0: [149 153 130 123 132 151 129 101 170 172 128 140 120 111 123 137]
1: [127 164 148 121 133  82 136 134 148 144 153 189  60 113 121 132]
2: [141  90  91 158 160  94 142 125 123 107  78  83 188 150 148 124]
3: [133  97 130 110  85 204 125  62  95 153  80 102 191 125 138 104]
4: [142  89  91 157 158  90 140 118 119 116  80  81 187 152 138 118]
5: [126 142 122 157 181 111 153 164 119 115 107 152 131 159 149 115]
6: [138 117 156 171  93 192 139 118 105 129 164 169 103 134 113 137]
7: [131 110 119 121 128 133 108 146 124 142 122  64 157 103 133 141]
8: [ 97 140 121 138  77 149 102 122  85 137 131 129 136 141 133 127]
9: [113 132 120 128 116 125 125 130 136 103 123 118 142 126 148 129]
10: [149 100 124 105 153 146 115 137 115 177 129 101 162 130  97 119]
11: [143 156 125 117 146 148 129 103 172 180 117 130 132 106 120 139]
12: [114 143 101  97 107 152 123 130 114 114 140 143 142 130 144 121]
13: [124 146 154  88 113  91 117 131 143 159 154 148  71 107 109 140]
14: [135 128 147 129 167 101 125 159 160 118 159 138  88 138 101 122]
15: [104 141 137 157  84 151 133 120 120  74 140 145 102 150 138 128]
16: [141  93  99 150 157 101 137 129 111 107  86  83 192 153 150 131]
17: [125 153 116 126 148 174 134 117 112 179 101 119 151 136 137 148]
18: [108 153 134 136 116 130 138 142 130  98 126 142 102 123 150 125]
19: [129 131 124 106 113 153 126  93 117 179 133 120 139 102  99 131]
20: [136  91  92 161 152 100 136 123 114 110  68  82 196 150 140 130]

[125 183 166 143 108 138 115  90 135 164 126 148  85 126 113 137] : 0 13 11
[132 134 143 115 166  91 113 153 163 119 156 140  89 134 109 118] : 14 1 13
[152 103 125 106 151 140 119 138 125 177 127 103 164 135  95 119] : 10 19 7
[ 94 133 113 137  81 160 111 115  85 131 134 122 135 143 147 128] : 8 12 9
[134 132 124 106 114 156 124  95 120 176 130 117 142 109 115 134] : 19 0 11
[119 143 107  94 110 144 125 123 112 116 128 137 163 122 153 114] : 12 9 8
[116 129 114 117 119 114 124 132 130  95 123 115 160 120 155 131] : 9 12 18
[153 151 168  77 199  75 122 170 160  95 150 143 118 118 137 109] : 14 1 5
[129 134  98 123 141 126 139 125 142 106 138 127 139 134 150 134] : 9 12 18
